Each path is a new rotation, seen through one point. The rows after it are directions, each followed by how far the rotation turns it, in degrees per step (0 if it stays put).
Each turn is a multiple of 5 degrees from 10 to 175, or 0.
Each row of a path follows its step; steps can be skipped.
path 1
step 4: [ 21  -4  25  -8  -1  14  20  15   6 -24   2 -11 -23 -10  16  -3  14  -9
   4 -10  21  -6   0  -4  -8 -17   6  22 -10 -13 -12  -6 -12  12   6 -18
  -4  -6   6  22   7  -9 -19  -7   2  36 -12 -20  26 -20  -4  13 -11 -12
  -5 -12   4 -18  -8 -31   2 -10  -3   2  -8  17   9   2  24 -11  -1   9]
step 6: [  6   0   8  -5   8  17  11  20   9  -5  11   2  27  17  24  16   4 -24
  10 -14  17   1  -7  -4  -8 -15 -18   2 -21   0 -28  17  -4   3  19   2
 -14   1 -14  30   5  10  12  -9  21  15  29   9  27 -13  -4   9   3   6
  -2  -7   7 -13   2  -6  -7  -8 -11  13  -9 -10 -19 -14  35  -2   0   2]
step 11: [  7  14 -16  -7 -13   1  12   6   6  -7  -3  -1  22  -3   5 -15  -6  -7
 -11   7  13  41 -17  26 -10   2  -3  19 -15   3 -18 -10 -22   4  15 -17
  18  -4  23  11 -16   8  11   7  34   7   1 -30  -7   3   8   3  16  -4
  -9  -6  -4  17  11 -35   1   1  -9  -8 -14   2   8  -9   3 -19   7  11]
step 13: [-10   6  11   3 -11  18   8  32   0  -6  17   2   1 -14   0 -15  -1  -2
 -17 -13  10  21 -26  -9   2   1  -7   8  -8 -27   7   6 -24 -10  -4 -10
 -11 -14   6  19   0 -18  -8  13  21   7  -4 -33  15  -2 -11 -17   4 -24
  -7   3  16  -5  13 -17  10  -7 -41   9 -18   8  -7  -1   8   3   2 -18]
step 14: [ 22  -7  14  15   2  21   9  20  13 -13   1  -6   4   6  -8   1  -8 -25
   3  -4  29   1  -2  -5   1 -13   2   4 -18 -36  -7  13  -2 -22  -7   5
 -18  -5  -4  26 -18  10 -13  -8  11 -15  11  17  25 -14  -5 -21  18  11
  -5   1 -15   0   4 -23   3 -14 -21   2 -24 -12  -9 -11  -5 -15   6 -15]
step 15: [ 18   9   2 -15  -4  17   9  13  26 -16   6   3   4 -15  -6  -1  20 -27
 -11  19  14  15 -29 -14  -2  -8 -17   0 -19 -10  -7  21  -7 -10  -5  -5
 -10 -17  -3  40  -2  28  20 -15  16  -3  -8   5  -4  10 -18 -15  -6  -1
   3   4   6   3   9   8  15  14  -9 -11 -17   5   1  -6  22   3  20   0]
step 19: [-11   4   9   6 -16 -23  27   3  18   6  -5  -7   7   4   6   6  -2   9
   1 -22   2  24 -19  18 -20   2   0   9 -12  -8 -28   0  -9  -1   6   8
   3 -14  22  30 -27  -8   8   4  35  10  -5 -18 -16  -1 -25 -13 -17  17
  10   9  -7  -5   8 -10  14 -16   6   6  -8  -6 -16  -4  23  -3  10  -5]
step 20: [ -2 -14  12  17 -18  -1   1   9  12  -1   5   1  15  -8  11  15 -30  -4
  12   5   8  26 -17  19   3  21   1  17   8  -8   3  -1  -9   8  10 -28
  -5  -1   2  14 -25  -3  16  -2  12  18  11   6  19 -13   1  -8  -3  17
  22  10  -9  -6  13 -21  22   6  -6 -23 -22 -26   6   3  22 -26  -6  -4]
step 25: [  9   6  -1  -6  -1   2   6   8 -11 -14   8 -11  -5 -22  15   5  -8  -2
  -5 -31   5   1 -13 -21 -19   1 -18  -3 -20 -12  -7  10 -14  16   5 -28
 -12  -3   2  12   8   9  13  17  32   3   7 -33  17 -13 -11 -17   9   6
 -10   0  14  -6 -20 -14  -3   6 -15  25   3 -13 -14  -4  37  -1   6  -2]
Directions:
[ -1  -3   1   1  -2  -4  -1  -4   2   3  -5   0   0   0  -6   1   5   1
  -4  -9   3  -4   7  -5  -2   3  -1   3   3  -6  -3   4  -1   0   4  -4
  -1  -5   1  -1  -3  -1  -2   3   0   2  -9 -10  -1   0  -1   1  -1  -8
   4  -2   6  -7  -1  -1   1  -5   2   1   0  -6   1   1   2   5   0  -1] | 120
[ 2 -6 -4 -2 -1 -2  4 -1  0  1 -4 -1 -1 -5 -2  3  0 -7 -3  1  1  0  1 -3
  5 -8 -3  2 -2 -8 -2  4  0  0 -3  2 -1  0 -5  5  6 -1 -2 -1 -5  2 11  2
  2  5 -3 -4 -1 -3 -2 -4  7  3 -5  2  3  3 -5  3  6 -4  1 -1 -2  1 -3  5] | 40
[-3  1  2 -2  3  9 -3 -4  2 -7 -1  1  4  7  1 -3  5 -4 -4 -1  3  1 -1 -2
  1 -3  0  1 -4 -3  1 -7 -1  7  2  1  5 -2  2  1  0 -3  2 -2 -4  6  4  2
 -3  2  3  3  5  1  1 -5 -1 -3  8 -2  2 -6 -4 -2  1  2  2 -6 -3  9 -3 -1] | 10
[-2 -1  2 -6  1  2 -3  3 -2 -6  4  1 -4 -4  6 -6  0 -4  3  2  6 -9 -1 -2
 -7 -6 -3 -6 -2 -1 -4  1 -3  0 -1 -3 -3  0 -6  1 -4  3 -3 -2 -5 -3 -8  2
 -2 -3 -4 -4  7 -2 -4 -4  4 -4  1  3 -1  1 -1  0  1  0 -7  2  0 -3  3  1] | 35
[ -4   2   3  -2  -2   2   3   0  -2   2  -3  -2  -4   1   1  -3   5  -6
  -4   4   0   4   2  -3   4   4   3   1  -1  -3   3  -5  -1 -10  -1   0
  -3   4  -2   2  -1   6   3   4   7  -6  -1  -1  -3   3   1  -1   6  -6
  -6   2  -1   2   2   3   2  -3  -1   2  -8  -5   0   3 -10   3   2   3] | 20
[-5 -1  6  1 -2  0 -1 -1  3  2 10 -4 -1  9 -5 -2 -3  0  3  1 -1 -1  1 -6
  0 -2 -8  1  7 -1  0 -4 -3  1 -1 -5  1  0  4 -1  4  5 -3  0  4 -4  6 -2
  2  0  0 -3 -2  6  1 -3  6 -1 -2 -1 -8  0 -5  1  2  1  3  7 -3  0  1 -4] | 90
[ 5 -3 -1  2  1  8 -2 -2  2 -1 -5  3 -4  4 -6  1  6  7 -5  2  0 -7 -1 -5
  0  6 -2 -2 -6 -1  0  5  4  3  2  4 -3  5 -5  3  7  4  2 -2  4 -2  2 -4
  3  1 -2  2  4  6 -5  2 -1 -1  0  3 -3  3 -1 -1  1 -1 -4  2  6  1  2 -4] | 40
[  3  -2  -5  -2  -5   1   2  -2  -2  -1   8  -4   2  -3  -4  -5   1   4
   1   5   3   5   0  -2   0   4  -6  -5   6  -9   0   1   0  -2   2   6
   2   1   2  -5  -6  -5   0  -2   0   0   2  -1  -2  -1   1   6   0  -3
  -1   1  -1   2   3  -1   2   5  -1 -11   2  -4  -7  -1  -1   3  -1   1] | 175
path 2
step 2: [ 13  16  -1  -5  23  -1  15  16  14 -13  -3   4  -4  18   4  -4   5   1
 -15 -26   3  32   1 -13  -4   9 -16 -22  -6  -7  14 -28 -28 -18  27  17
  -9  35 -18   8   5   8  12 -11 -14  20   3 -14  -3 -16   7 -25 -11  -4
 -14   1  -6  21  15  -2 -13   0  33 -14   1   3 -14  20 -22  17 -14  23]
step 6: [-23   5 -23 -35 -22 -10   0  -4 -16  -2  10  21  32  -5  12  14   6 -19
   7  13 -26  19  -3 -17  -3 -12 -10 -29  29 -12   1  -5 -10  32  -2   8
  -5 -18 -14   1  22  -1  15   2  -8 -18  -7   6  -6  -1  25 -12  30 -15
  -6  11  12  14 -23 -23  -5  -5  18   1  17   1  -9   5   6   0  -6   6]
step 9: [ 11 -14  -8 -23  13  -2   8  16 -32  -4  18   8   7  23  20  17  -4 -19
  14   1 -14   5  10   8  -5   3   3  -4  33 -33  20 -25   0   0   2  -8
   0  10  -7  24   6  12  21 -33   0 -24   6  -6  13 -20  14 -12   3 -10
  21  22  12 -17 -19 -24 -15   9   3 -26  -9  -4 -10   9   7  10 -19   7]
step 12: [  0  18   1 -31  -5  23  34  15 -12 -19   2  12  26   3  14  -2  12 -10
  -7 -15   2  16  13 -11  -7 -22  -4 -19  -7 -19   6 -21 -23   9   0  -3
 -26 -24 -32   1  17  16 -22 -16   1 -39   6  11  -1 -11  11 -15   1  -3
   0  -5  -7   3 -26 -15 -10  -9  20 -15  15   7  -3   3  20   2 -15   8]
step 15: [ -3  10   6 -24   9  12  16  21 -40   4  -1 -11   0  -1  30   8  -5   1
  18 -33  10  26  19 -15  25   1 -11  10   5   1  26 -12   1  21   3 -14
  -3   2 -25   4   7  11   7 -20  -8 -12  23   8  32   6   7 -25  -3  13
   2  14  -3  -8   1  -5 -16   2   9  -9 -25  -5 -20  14  -6  22 -27   0]
step 17: [-17   3  16 -15  28  -7  28  26   0   4  -9   3  -9 -11   2  20  26 -12
  -5  -1  -1  37   0 -12 -20  17 -42   4  -4  -9  29  13 -48  17   6 -12
  25  -4  -2   6   9  -7  -1 -11  -2  -2   9  -6  14  -1  -8   3 -18   5
  -2  -4  -3 -25 -16  -3  16  -1 -24   1  -3  -2   6  11 -11 -13   4  17]
step 20: [ -4   4  18  -1  27  10  18  34   7   2 -29   7   8 -15   3  26 -18   9
 -18   7   9   1  11 -23 -29  15 -14  17  -1  -6  39  -2 -14  -3   3  -9
  -8  10  11 -15   9  11   5 -17  -6  17  17 -12 -16  -5  12 -20  -8   4
  -9 -31  -6  17 -18  12   6   9   5 -14  18   3   1  17 -17  28   4  28]
step 23: [-18  27  19   7  16  -8  10   3   7  -1 -14  41   1 -31  -1  24   8  -1
 -17   7   6  27   0 -19 -14  16 -19   3 -10   7  17  26  -7  25 -32  -6
  -4   0   9  -3  20 -20  24 -35 -12   1   0  -9  26  -9   0  -4  10  -2
  -9 -20   1   3  -3   5   1 -26  -5   3 -12  11  -8   1 -20 -11 -11  12]
step 25: [  7  20  13 -23 -11  19  -3  -2 -12  -8 -15  22   2  20   1   8  -9  23
  11  -1   8  48   5 -11 -10  -1 -13 -27   2  -8 -13   5   0   5  -4 -17
 -10   3 -19   1  15  -4  19   2   6   4   8  -2  32  -2  12  -5 -11   6
  16 -23 -18   0  -6 -32  17 -21  30  20  17  -9   2 -11 -15  32   3  19]
Directions:
[-1  3 -1  2  4  3 -1  5  7 -2  3  2  6 -5  3  0  0 -5  3  4  3  4  3  3
  8  0 -6  7  2 -3  1  0 -1 -3 -2 -3  7 -6 -3  5  1  2  0  0 -4 -4 -6 -1
 -3  1  0  3  2 -1 -2 -1 -1 -3  4 -1  1 -7  3  5  0  3 -1 -8  1 -8  4 -3] | 60
[ 2 -3 -5 -5  0 -1  2 -2  0 -2 -3  5  3  3  5  0  3  3 -4  0  1 -6  2 -1
  1  9 -5 -1  0 -1  0 -2 -1  2  5 -1 -3  0 -1  0  3  9 -7 -3 -4 -3  4  6
  0  3  2  1  5  3 -1  8  1 -6 -4  1  2  9 -1  0 -1  2 -7 -2 -2 -6  1 -1] | 10
[ 5 -3 -3 -5 -1  2  0 -2  5  2  1  3 -6  7 -4  2  2 -1 -5 -7  2 -1 -1  4
 -5  5 -5 -2  2  4  2  4 -2 -4  3  0  4  1 -2  5 -5 -4  3  5  1  3  1  3
 -2  1 -7  1  4  4  0 -2 -2 -1  3  1  3 -3 10  4  2  4  3 -4 -6  3  3  1] | 125
[-4 -3  0  3  1 -2 -6  5  1 -1 -6  3  2 -9 -6  5 -1 -3 -3  5 -5  2 -4  2
 -2  3  1 -3  7 -2  0  0  2  2  2  5  0 -1 -2 -4 -3  5 -1 -4 -2 -1  0 -1
 -3 -2 -6  6  4  4  5  5 -3  1  3 -3 -2 -1 -2 -2  1  4  1 -3 -2 12 -2  0] | 25
[-7  7  3  0 -5  0  3  0 -1 -2  0  2 -8 -8 -3 -2 -1  2  0 -6  5 -4  1 -3
  8  3  0 -1 -2  0 -2  1  4 -5 -1 -1 -1 -2  1  1  3  9 10  1 -2  1 -2  2
  3 -4 -6 -6  2  0 -3  1 -3  2 -1  6 -2  1 -2  0 -1  4 -3 -4 -1  2  3  5] | 140
path 3
step 0: [ 16   1 -30   4  27  22   4  -1  11   7  11  -3   7   0 -21  15   8  -9
  10  -9 -13   0  22 -17   6   5 -12  -8  -5  27  16 -21 -14 -21   6 -33
   2 -11  -1   4   5  11   8  16  12  -3 -14   6   8 -36 -24   2   8 -12
  27  24   9 -17 -26  19  20  -9 -25  10   9   9 -11   1  25  -4 -12  -2]
step 1: [  2  10 -30  -2  33   0  14   1   8  26  13 -31  18  -5  -7   6   8  -6
  10  -6 -13  18   9  -8 -17  11 -20   3  -9   4   0  14 -29  21 -14   7
  11  -8  11  -1   9   1 -20  13  -8  -2 -13   6  30  -3   1   5  14  15
  13  -1  19   4  24  16  29 -42 -13  16  17  -4 -20 -14   3  -5   1 -20]
step 3: [  7   6 -25  24 -15   4  28  18   6  13  36 -19  31  27   9  -1  15  -4
 -38 -18   8  -3   1   2   5  -5  23   6 -14   2   8   0 -20 -27  11 -29
 -24  15  -5   1   5   0 -19   4   4  -5   1   5  -3   0 -13  21   9  -7
  27 -18  -1  -9  21 -13   9   1  -9   3 -16  10   3   2  -3  16   8 -18]
step 7: [  5  20 -14  -7  16  10 -10  12   4  -5  28  13  -2  -1 -13   0  22   6
  -4  12 -16   2 -17   8  -8 -30 -18   5  12  25 -17 -21  14  -2 -26 -16
  -9  -2  -1   4 -15   4  14   5  17  11 -16  -6  -4 -11  -9 -23   7  49
   3 -11  25  -4 -26  21  -3 -24  -6  15 -24 -10   9   8 -10   0   4  29]
step 9: [  6   4 -16  22   8  20  18 -16   0  -5  -2 -29  15 -15  -9  -1   5  -8
  13  -1   5  -8 -13   1  -1  -7 -22  18  10   3  39  -3 -12 -14 -24 -10
  17   5 -10  16  -5  12  12  -4  17   1 -17  10  -4  16  15  -2  -3   0
   1   9 -13  -6   1  -7   0 -57  19  37  -5  28  21 -18   4  -3  -9   3]
step 17: [-13 -10   4  -4 -10   8   2   5  21   0  -9 -16  -9  21 -25   6  -2  -9
 -19 -10 -11   4 -12   0  17 -16  19  10  11  -1  23 -20 -31  -5 -22 -13
   6  14  17  15 -24  22  -5   2  22  -8  11   7   8  -3 -31 -23  -1  -8
  10   3 -29  21  17  15  11   5   1   3  -6  41  15 -25 -17   3  -3  17]
step 19: [-12   6  -6 -12  -1  -3  -6  24 -19  14 -14  -1  -1  -2 -27   9  26   4
 -11   4 -12   7 -13 -16 -11  20 -11  14 -18  15  -9 -11 -16  13 -32   1
  10  -7  24 -24 -18   3   1   6 -11  -1 -15  11  -6   8 -29  -7  19   0
  11  -8  27  -3   9  -8   5 -37   5 -29  35   7 -24 -21 -19  -4  -5   4]
step 26: [  0 -25 -12   5  15   4  -8   6 -20   3   4  -6  -4  16 -17   6  -3 -12
   0  -3 -16  22   4 -10  10  -6  -2 -10 -34  27   8 -30  -7  11 -20   7
   5  32  -4 -20  -8   9  16  24  12   0   8  22   7  12  24  -5  -8 -10
  15  15   2 -15 -16  16  26  -1 -21   5   1   5 -16 -29  11  20 -33  23]
step 27: [  2 -12 -28  22  18 -13   6  -6  14  18  -4 -22   4 -17 -29  -5  19 -11
   0   8  13  -1  -9 -14  18   0 -25  -6 -18   9   3 -24   1  26 -31   8
 -12   3  15 -10   3   0   9 -23  -1  10 -13  12   8  25  13 -22 -12   5
 -12  19   6 -14   0   3  12 -16   8  31  29   5  -1  -7  -3  20 -22 -26]
Directions:
[  2   1  -6  -5  -2   3  -3   4  -5  -1   2   3   2   2   3  -8  11   3
  -7   3   5   0   4  -5   1  -5  -2  -1  -1  -2  -3 -10   4  -4   0  -2
  -3   0  -2  -3  -2   0  -2  -4  -5  -3  -1  -1   1   2  -1   1  -3   0
  -5   6   4  -5   1   1   0   2   4  -2   0   3  -3   0  -3  -5  -2  -2] | 90
[ 7  0  9  9  1 -2 -4 -2  1  0  0  4  0  3 -3 -1  1 -3  1  8  2 -3 -2 -2
  4  2  2 -4  5  0 -5 -2  0  2  2 -5 -5 -5  1  1 -2  1 -3  4  2  3 -7  3
  2 -2 -8 -4  5  2 -3  0 -6 -7  4  3 -1  2  1  3 -1  4 -4  1  3  3  0 -3] | 145
[-1  7  1 -3  0 -2 -3  4  4  7  2 -3  1 -1 -1 -3  1  7  2  3  1 -1 -1 -2
 -8 -4  5  8  1  7 -3 -1  3 -4 -1  4  0 -3  3  1  3 -6  5  1 -7  3 -3  1
  1 -1  0 -1  8  1 -2  4  1  2  5  0 -3 -5 -1  0  1 -4 -3 -2  7  4  7  2] | 120
[ 2  6  1  4 -2 -4  1  4  4 -4 -6 -1 -5  6  3 -2  8  6  0 -5 -5 -5  1  0
 -2  6  2  0  0  0  6 -2 -8  5  2 -1 -5  3  4  3  3 -2  1  3 -4 -1  5 -1
 -3  3 -5  1 -3  5  2 -1 -1 -1 -3  1  2 -1  3  5  0 -3 -5  1 -1 -7  2  3] | 25
[ 3  3 -4 -4  7  4 -1  1 -3  1 -2  1 -4 -2 -4 -4 -7  0  1 -7  0  3  1  2
 -1  4  4  0  1 -3  3  0  0  2  1 -6 -4 -1  4 -5  0  0  1  3 -3 -8 -1 -1
  7 -6 -8  0  6 -5 -2  3 -4  6  2  0  0  1  1 -5  0  1  3  0 -5 -5  4 -7] | 20
[ 7  1  4  4 -1  1  0  6  5  4  5 -3 -2 -4  4 -1 -2  1  2  3  3 -3 -4  5
  1  1 -1 -2 -2 -1  2  7  0 -6 -5  5 -5 -1 -4 -5  1 -3 -5 -1  1 -5 -2 -7
  2 -7 -3  5 -1 -1  4  4  8 -1  1  8  0 -2  2  3 -4  3  3 -1 -1 -3 -6  5] | 10
[ -1  -8  -4   0  -3   4  -4  -1   0  -5  -2   5  -3  -2  -4  -3  -2   2
   0   2   0  -5  -1   2  -6   0  -5   1  -5  -1   4   5   0  -4   3  -1
   0   2 -10  -2   7  -2   0   0   0  -3   0   1   1   2  -5 -12   5   4
   2   2   4  -2  -5  -5   2  -1   3   2  -2   5  -3   3   2   3   5   1] | 155
